In the rows, 128 means zero.
Where one turn sends some rows of the set: a few examples, then the rows asked:
gusad: [ 93 131 102 110 152 144 125 172 109 105 126 125 118 102 134 135 119 109
 103 111  99 128 131 103 123 135 115 106 111  95 167 109 133 123 105 142
 117 117 131 125 119 124 147 135 160 136 138 135 116 154 127 153  63 148
  96 141 125 130 134 148 131]
loz: [131 145 100 124 145 137 142 121 115 110 161 156 115 106  68 106  95 133
 128 121 132 122 126 117 115 137 109  93 114 145 145 143  75 122 132 171
 168 130 161 115 128 112 158 122  76 123 104  91  92 147 139  97 128 124
 119 146 116 149 155 106 125]
sano: [115 135 119 122  97 114 157 130 112  83 118 116  99 108 110 108 114 154
 137 106 106 127 128 140  86 134 104 128  93 167 160 128 115 123 137 145
 135 122 147 125 121 142 145  88 137 129 125  96 108 108 131 144 144  87
 116 102 137 103 177  96 136]
deku: [ 84 158 119 126 132 149 128 159 124 102 139 121 109  80 117 121 114  88
 131 105  87 118 174 112 132 129 107 109 117  84 129 118 125 146 121 131
 142 104 167 127 131 103 137 134 150 140 122 117 129 138 107 136  81 146
 134 152 123 134 106 131 140]
sek: [ 93 156  72 107 157 156 122 108 148 116 133 130 133 144 128 114 105 124
 125 136  92 145 172 113 128 122 113 110  88 111 131 140 118 122 125 151
 132  99 154 112 148 112 121 114 134 168 122 146 118 147 146 129  76 148
 111 114 147 149 137 128 145]
Sefu: [ 80 193  89 131 122 121 144 124 143  97 136 123 124 147 108  84 116 128
 106 104 121 138 150 106 109  78  99 109  76 130 140 122  80 127 125 159
 104 118 150 122 158 118 131  98 128 173 146 109 134 115 164 145 104 129
 129 116 147 137 154 112 143]
galal: [115 177  65  88 167 123 138 120 134 106 156 126 114 128 112  94 108  99
 144 121 120 144 148 130 133 104 120 102  75 108 130  98 110 133 112 160
 146  97 152  95 140  97 133 123 118 123 114 144 135 141 175 135  76 134
  96 129 140 150 124 150 131]
bokun: [ 97 160  67 107 159 134 128 105 140 127 144 122 125 156 119  99  94 162
 128 126 111 163 152 113 110 111 103 116  82 148 136 140 103 121 119 157
 136 110 143 114 149 122 118 100 134 166 121 142 112 130 156 147  97 130
 119 104 154 130 158 119 147]
Difat: [ 98 179  92 138 134  87 142 122 125  90 142 115 115 161 123  79 116 132
 115 114 137 133 156 147 105 107 122 103  77 109 103 115  90 138 160 174
 115  99 141  98 154 128 139 118 133 139 137 119 147 130 154 168  95 117
 116 127 158 122 137 118 168]
bagud: [139 134 124 125 102 131 144 144  99  59 129 130 100 101  88 118 120 156
 144 108 105 112 114 114 104 133  94 116 106 161 168 117 107 117 150 136
 119 122 139 117 114 148 152  99 133 140 132 101 114 114 139 138 144 109
 124 115 140 105 180 105 132]
Mepe: [ 91 170  96 124 153 105 142 110 102 100 149 132 142 104 147 111  81 107
 138 110 114 134 150 161 111 109 133 104  54 120 132 136  84 155 139 161
 142 107 148  96 149 134 143 106 117 140 130 124 151 123 163 155  80 122
 101 113 164 134 146 121 148]
Kolos: [ 93 152 107 131 117 119 157 168 108 110 128 134  98 139 108 115 123 115
 110  90 124 130 107  92 111 127  94 117  98 106 149 109 129 132  98 140
 121 123 157 128 120 111 123 108 155 104 110 134 114 108 147 170 140 103
 134 152 108  90 139 135 137]
zom: [126 155 129 146 104  93 144 144 108  96 138 119  78 128 109  92 113 152
 131  89 123 142 117 131 100 139 109 121  86 175 173 117 101 145 122 171
 131 134 161 113 120 122 166  97 114 119 125 113 102 106 124 163 127  97
 125 132 146 103 147 103 136]
tur: [116 143 108 124 144 129 142 152 124 101 146 108  87 110 119 129  94 108
 137 114 113 114 129  95 146 114  93  98 129  82 141 110 127 145 116 147
 130  75 159 124 137 110 131 140 157 121 126 149 127 143 125 152  99 158
 112 139 116 111 113 151 151]
Dip: [118 149 129 150 113 116 133 135  87 103 149 127  83 129 137 103 108 115
 137 105 119 142 128 151  90 130 115 119  97 177 152 129  93 158 145 155
 140 115 122 115 140 118 166 116 121 138 119 119 106 108 101 144 152  92
 127 105 143 102 153 114 140]
Zupo: [ 87 129  93 122 119 156 145 164  90 116 118 153 109  94 143 137 120 116
 123  90 108 143 132 107  90 141 107 128  92 139 153 129 134 127 101 118
 123 117 133 137 126 132 125 118 171 136 131 133 108 124 144 158 106 106
 130 128 124 103 152 134 133]
vuga: [146 136  95 133 112 138 139 128  92  70 136 181 110 147 104 126 112 123
 115 108 139 104 126 124 104 148 132  91  95 130 115 151  85 124 159 154
 119 114 119  95 132 114 165 144  88 111 131  88 119 137 153 131 132 123
 104 148 133 113 149 123 142]
vokot: [ 69 154 130 140 130 125 153 168  88 119 137 121 102  61 114 120 122  95
 139  91 127 136 141 131 102 122 110 121 107 119 128  95  99 156 122 136
 161 107 157 131 132 119 130 112 149 119 109 114 142 122 133 156 120 110
 151 142 117 107 132 127 131]
Vurot: [134 159 114 126 124 144 135 152  92  73 144 172 111 124  74 119 117 142
 117  95 138 115 132  93 117 140 121  87  96 156 135 116  65 118 157 139
 119 130 116 110 127 118 163 118  90 148 131  89 126 134 165 146 108 143
 138 154 145 112 171 119 132]
Luf: [ 92 139  89 127 164 111 126 149 126 104 140 122 117 140 130 118 118 102
 104 131 109 126 142 124 130 116 126  92 112  77 152  97 122 117 122 169
 123 109 142 110 134 123 150 137 146 131 137 123 116 165 132 151  54 150
  93 145 126 150 133 134 147]
pab: [127 137 135 113 149 132 123 146  77  84 142 117  89  97  91 111 108 133
 145 113 120 124 112 126 107 146 107 121 105 169 159 105  82 153 122 152
 144 122 145 105 122 118 160  90  92 128 110 108 126 109 124 109 140 112
 133 135 141 123 137 119  96]
vafef: [140 122 117 117 130 139 127 124  98  82 145 168 132 108  84 138 101 133
 150 122 138 115 130 129 126 142 121  95  82 131 123 165  87 138 140 160
 158 110 151 111 128 128 144 115  85 123 112  93 134 143 156 132 139 129
  91 152 122  96 166 106 130]
Vosus: [104 169 108 103 152 110 143 159 127  96 155 117 128 118  94 126 150 119
 115 104 102 109 165 117 135 105 115 104  95  82 144 104 123 131 108 144
 129 108 159 103 133 113 108 125 161 151 142 115 137 158 165 137  87 154
 118 142 128 154 141 138 131]
nuvo: [142 132 141 146 122 122 122 141  80  86 167 136  93 117 114 125 113 118
 148 123 110 127 136 164 102 141 114 113 103 160 153 143 101 155 149 150
 154 106 135 113 126 130 160 123 116 131 116 111 109 121 105 135 164 104
 116 117 129 106 153 111 147]
sar: [ 98 169  91 133 148 103 133 135 141 101 135 118 125 158 121  94 116 117
 102 131 124 127 154 126 127 107 121  96  97  87 126 106 101 127 150 180
 114 101 143 103 151 125 147 130 132 135 136 134 136 158 145 154  62 141
 101 130 148 145 138 134 166]
Ved: [ 92 161  95 124 140 128 136 142 116  93 142 138 113 102 138 123 133  93
 142 130  89 135 157 131 142 100 120  77 104  84 149 122 111 127 106 134
 150 102 142  89 131 140 135 123 138 167 117 137 132 141 154 159  86 168
 105 134 105 136 129 147 148]
Fevo: [ 93 146  93 107 143 154 117 137 132 105 139 135 124 124 128 120 117 102
 126 117  79 123 180 105 131 127 108 101 110  79 128 131 126 125 136 143
 132  98 155 118 140 102 118 136 156 162 124 131 127 142 123 123  78 150
 125 131 142 156 124 128 155]
mava: [ 91 175 100 124 141 121 141 126 118  90 141 137 138 103 138 117 118  91
 137 122 102 137 173 151 134  99 134  86  71 101 136 131  88 140 134 149
 144 103 147  90 141 136 133 117 122 158 129 136 151 142 160 162  74 149
  94 121 137 146 135 142 155]
tafo: [142 141 130 152  95 108 134 148 100  67 141 141  83 135  95 100 114 136
 127  94 117 121 113 128 108 147 114 111  97 154 167 125 103 134 135 170
 112 130 167 105 113 119 178 119 105 106 132 103  99 108 117 144 127  99
 118 152 143 118 131 107 140]
pogeb: [140 158 115 139 126 142 128 147  87  69 155 167 112 131  77 122 114 142
 130  96 136 121 126  93 111 125 119  81  98 151 140 110  72 121 163 139
 117 138 120 108 130 125 164 126  99 154 134  90 116 142 161 138 108 142
 143 152 153 124 170 125 132]
pon: [105 161 106  99 155 116 145 173 116 107 156 111 107  94 107 127 139 123
 118 102 102 112 159 127 125 137 117 118 120  91 136  97 141 143 119 131
 144 107 132 104 121 108 128 145 173 124 123 126 119 164 142 137  93 141
 130 143 124 140 129 159 128]
mabik: [134 118  96 134 125 145 129 135  89  91 122 137  84 123  97 102 122 154
 138 121 104 129 132 133  82 139 104 130 131 177 131 130  98 123 138 136
 127 132 129  96 127 125 151 121 115 123 133 105  81 122 100 112 126  93
 138 125 141 128 144 119 117]
daza: [ 84 127 126 168 121 120 150 155  97 128 129 123  93 116 139 131 100 115
 112 103 128 128 129 115 103 131 100 118 119 108 135 141 106 156 121 159
 135  91 164 131 143 121 127 127 153 110 127 136 117 131 111 164 128 116
 135 134 117  97 123 126 159]
nim: [146 138 102 127 115 131 138 124  81  58 134 171 116 149 104 123 115 114
 120 115 138 100 119 124 104 146 129  86  91 128 118 148  96 118 163 154
 115 113 121  96 136 127 173 142  95 124 123  91 127 135 150 118 133 125
 109 149 131 128 141 118 143]
Boti: [119 164  73 101 159 127 131 142 126 104 159 129  97 118 114 104 106  98
 150 106 115 128 140  94 158 102 103  99 111  93 139  94 118 133 111 155
 133  86 154 100 142 100 132 139 141 129 120 149 132 141 151 129  77 154
 114 142 128 141 115 148 141]
Gonam: [ 95 176  59  84 154 117 142 108 125 117 151 130 122 127 119  80 107 116
 137 115 120 163 148 149 103 111 125 117  61 138 127 125 105 127 102 163
 154 110 147  96 139 107 140 106 113 131 108 125 130 118 172 129  96 106
 100 122 138 145 130 128 123]
nulu: [148 120 117 116 140 130 124 127  86  71 148 162 132 113  85 131  99 136
 156 121 134 114 137 133 129 137 115  93  78 135 130 166  89 135 137 157
 157 118 157 106 126 139 134 116  85 117 111  95 129 140 152 125 131 131
  97 158 122 111 153 104 137]
piful: [ 97 158 100 123 126 135 143 161 119  92 135 132 104 118 112 122 141  93
 125 117  89 131 135 113 135 102 111  87 119  86 147 121 131 123  91 120
 133 119 142 103 116 119 129 132 153 140 124 138 112 128 131 166 108 147
 103 150  92 118 122 161 139]
fif: [ 86 138  94 118 149 124 159 155  90 130 123 133  87  94 131 120 112 133
 123  88 124 137 122 123  89 165 118 132 119 129 127  91 123 140 123 137
 147 112 137 110 124 112 143 132 156 100 108 138 106 129 141 149  95 105
 157 141 141 125 124 150 127]
dele: [125 127  98 128 124 122 147 126  90  99 112 123  90 127 109 102 102 146
 141 101 108 123 122 135  80 130 108 138 104 172 128 127 105 139 132 141
 126 137 143 101 137 113 140 103 121 106 140 110  96 105 105 124 119  80
 131 114 158 117 151 111 116]
Gemod: [121 144 106 118 137 130 141 119 118 112 153 163 116 109  62 112  98 140
 126 119 136 125 126 115 123 140 118  97 113 148 136 149  71 130 130 169
 168 125 160 116 130 104 161 122  73 119 108  92  93 147 144 107 125 122
 124 159 119 132 151 110 113]
nofo: [125 139 109 119 125 148 136 137 108 101 148 161 102 115  79 113 124 161
 120 128 143 139 155 112 109 149 117  95 125 170 127 147  72 111 156 153
 153  99 119 127 137 126 163 128 100 164 119  94 100 162 150 122 120 132
 138 133 125 121 165 113 139]
dit: [126 137 109 122 126 152 130 135 109  95 152 150 103 116  80 108 131 169
 128 121 143 145 153 109 109 151 120  90 122 165 135 139  75 104 157 159
 145 100 128 117 126 134 157 121 103 174 116  92 101 163 144 117 126 135
 135 139 126 133 151 112 137]
defif: [ 94 192  90 112 134 119 138 140 151  95 145 119 135 138  96 103 139 122
 115 115 111 127 171 109 138  78 106 108  81 108 140 114 103 129 114 147
 118 114 157 112 150 117 113 109 138 162 137 119 135 150 176 136  92 150
 121 126 134 148 154 132 134]
Beme: [118 142 132 113 130 122 134 138  74  86 124 110  86 112 115 103 113 136
 151 100 123 134 119 134  92 135 106 124  88 171 137 112  88 161 134 143
 139 119 133 104 135 115 143  82 110 132 115 116 139  91 126 130 145  98
 136 120 154 102 144 121 107]

fif goes to Kolos
Boti goes to Vosus
Where do these go?
pon goes to piful
sar goes to galal
loz goes to pogeb
Vurot goes to vafef
Beme goes to sano
bokun goes to Difat
tafo goes to pab

